In the data rows, zero lies at 7.5, halfway between 7 and 8.
Here are some numbered points:
[7,9,5,13,5,5,7,7,8,10,8,8,10,8,4,6,12,12,10,13,10,4,7,11] 0
[5,8,6,8,2,10,5,4,6,6,6,10,8,9,12,8,8,5,7,6,0,11,0,3] 1
[7,12,6,10,6,11,9,8,6,8,5,10,4,9,8,3,5,6,9,5,10,15,5,9] 2
[5,9,11,15,0,5,5,9,6,4,7,9,9,9,11,7,13,5,8,10,8,7,5,7] 3
[5,4,9,5,9,10,7,7,7,4,8,10,8,8,8,4,3,6,8,9,6,15,2,7] 4
[9,11,7,8,8,4,4,4,7,4,9,3,3,10,5,9,11,11,6,12,14,0,15,8] 5
[6,12,9,6,10,2,5,12,4,11,8,7,9,4,12,12,6,8,11,8,2,8,11,8] 6
[13,12,8,6,14,7,11,8,9,8,15,8,2,9,7,4,5,8,9,10,13,14,12,8] 7
[8,7,12,10,4,5,7,7,6,2,5,6,10,5,7,5,4,5,7,5,13,8,12,9] 8
[7,0,6,5,3,8,3,4,4,11,2,9,8,9,9,4,6,10,15,5,4,4,2,8] 9
[11,8,8,3,13,9,8,10,8,8,14,3,9,10,3,1,8,10,7,12,15,5,15,9] 10
[3,14,2,8,6,2,1,7,0,12,2,6,10,3,12,15,0,5,9,3,2,9,12,10] 11
[3,9,10,2,13,7,9,2,12,5,8,8,5,7,15,8,5,9,9,11,6,7,0,5] 12
[7,5,13,9,4,5,1,8,6,2,5,5,7,9,4,3,8,3,3,14,15,2,12,8] 13
[5,7,10,10,8,10,7,9,9,7,8,10,8,7,7,2,2,3,10,6,9,15,4,7] 14
[9,9,3,4,10,10,14,5,6,7,9,8,6,6,9,10,0,7,4,7,10,9,10,7] 15
[9,10,7,7,12,6,10,5,5,9,6,9,5,6,5,7,3,9,8,4,12,13,10,12] 16
[6,15,3,5,4,9,11,6,8,9,8,11,5,11,13,10,8,10,4,9,6,12,5,5] 17
[6,1,13,1,11,6,9,12,6,8,10,8,12,7,10,4,7,8,9,5,2,8,6,5] 18
[9,10,7,8,8,10,9,8,9,9,12,9,5,11,9,6,9,10,9,10,11,10,5,9] 19
[7,7,6,11,3,5,9,5,11,8,5,11,5,7,9,6,11,11,12,8,8,5,2,9] 20
[3,15,5,12,7,10,8,10,4,11,5,11,8,4,11,8,3,5,10,2,8,15,6,8] 21
[9,11,5,9,11,7,10,4,8,10,5,9,6,6,4,8,9,7,8,8,13,9,10,7] 22
[9,15,6,10,6,7,5,11,8,10,7,8,7,7,13,15,7,7,6,4,0,14,6,5] 23
[3,7,3,8,5,5,2,10,6,11,6,10,8,5,5,11,5,11,10,8,0,10,4,5] 24
[11,13,8,3,9,6,7,10,3,10,5,8,12,4,5,10,0,2,9,1,5,9,15,9] 25
[6,6,9,5,6,5,7,10,5,9,9,2,13,6,11,8,3,4,9,8,3,8,8,9] 26
[6,4,4,4,2,12,13,0,3,0,8,0,7,13,10,12,0,3,0,0,6,0,5,9] 27
[3,7,6,9,8,1,8,3,3,4,7,11,9,8,9,8,8,0,5,13,14,5,8,6] 28
[11,11,8,6,8,12,11,9,11,7,11,7,6,11,9,6,8,11,7,14,9,11,7,6] 29
[8,4,7,3,14,2,2,9,5,11,10,5,9,6,5,4,7,13,9,11,7,3,13,11] 30
[6,3,3,6,10,3,8,3,6,9,8,9,6,6,5,11,7,9,9,11,3,6,3,5] 31
[12,9,1,15,5,10,10,6,6,8,1,10,11,10,7,11,8,9,12,6,7,0,8,8] 32
[7,7,10,8,7,6,3,10,8,6,9,9,5,9,8,6,15,9,7,10,7,8,7,8] 33
[9,7,10,8,11,8,7,11,7,10,9,8,7,4,4,9,5,12,10,5,5,9,11,11] 34
Which point above is nearest to each new point by angle, seen from the average point of the numbered points? Its number follows each.
[6,5,6,14,7,5,6,4,7,9,4,11,10,7,5,11,9,9,11,4,5,8,6,10] 32
[9,9,4,6,13,4,6,11,5,11,6,12,9,5,6,9,10,12,8,12,11,11,11,5] 22
[8,5,7,6,9,7,6,10,7,6,14,6,9,6,7,6,10,9,8,14,13,1,15,7] 10
[7,3,3,5,8,6,11,5,5,8,6,3,10,7,10,14,4,7,4,8,7,1,5,3] 27
[5,4,9,6,7,11,10,8,9,4,7,7,5,8,8,7,4,7,7,6,6,11,4,7] 4
[8,7,12,8,14,8,6,7,12,5,5,5,11,7,0,6,12,11,6,7,10,4,12,10] 10
[7,7,15,10,1,4,2,10,7,0,3,8,10,6,5,1,11,1,7,13,14,2,12,9] 13
[2,6,5,8,4,5,11,4,6,8,6,10,8,6,14,12,11,3,4,6,0,9,0,0] 1
[9,7,12,6,3,12,6,9,6,2,10,8,6,10,7,4,11,7,6,12,13,8,6,9] 13
[10,13,11,13,5,8,9,7,11,4,5,3,8,7,6,7,15,10,3,7,11,0,13,6] 5
[8,7,8,7,14,11,9,10,12,10,9,10,2,7,4,5,7,11,11,10,11,15,7,7] 7
[4,8,5,6,5,10,10,6,5,6,7,8,10,6,15,13,9,4,1,8,1,8,0,1] 1
[8,9,8,1,12,8,7,10,7,8,15,9,5,6,11,3,6,7,8,11,12,15,14,9] 7
[10,8,10,9,10,10,6,10,9,5,10,8,4,9,7,5,6,4,8,9,15,11,9,10] 7
[11,10,11,7,12,5,7,8,10,9,8,8,7,6,1,4,10,10,7,6,12,8,11,11] 10
[8,9,10,7,8,9,7,7,9,6,10,5,4,11,4,4,9,9,6,11,15,8,9,10] 10
[6,7,5,6,10,11,9,5,9,6,11,7,4,8,3,6,5,10,6,8,9,7,7,8] 10
[8,4,9,3,7,7,11,3,5,1,5,2,10,7,13,6,4,6,7,2,7,3,5,8] 27
[7,0,7,4,4,12,6,5,4,3,6,5,12,8,13,7,0,6,10,3,5,5,5,8] 27
[9,15,8,7,8,11,11,6,5,7,11,7,4,7,13,3,6,4,5,8,12,14,11,8] 7
[7,10,7,6,12,8,6,9,5,9,7,11,4,9,7,4,7,6,10,11,13,13,9,11] 7
[3,7,5,11,11,9,7,7,7,7,7,6,4,7,1,8,5,6,9,12,12,10,8,5] 22
[4,7,7,7,7,9,10,3,6,9,4,10,6,6,6,7,6,6,9,4,6,10,2,8] 1
[7,6,1,8,10,7,12,8,10,8,7,10,7,7,7,7,10,9,6,8,9,10,7,5] 22
[3,4,10,3,6,15,11,5,9,2,11,4,9,6,13,7,5,6,4,4,2,6,0,7] 27
[5,4,9,6,11,6,6,10,3,6,10,8,8,5,11,7,5,9,8,6,5,8,5,12] 18
[7,1,10,2,10,10,8,7,9,4,10,4,12,6,8,7,5,8,10,8,6,9,7,5] 18
[8,11,15,8,5,8,5,15,12,2,10,12,5,8,9,1,14,4,6,9,10,15,6,9] 33
[10,4,7,4,14,1,9,9,3,10,10,9,9,6,7,8,5,9,10,13,8,4,13,5] 30
[8,3,9,6,7,11,6,6,7,4,8,8,7,8,13,4,4,4,7,5,7,12,3,8] 4
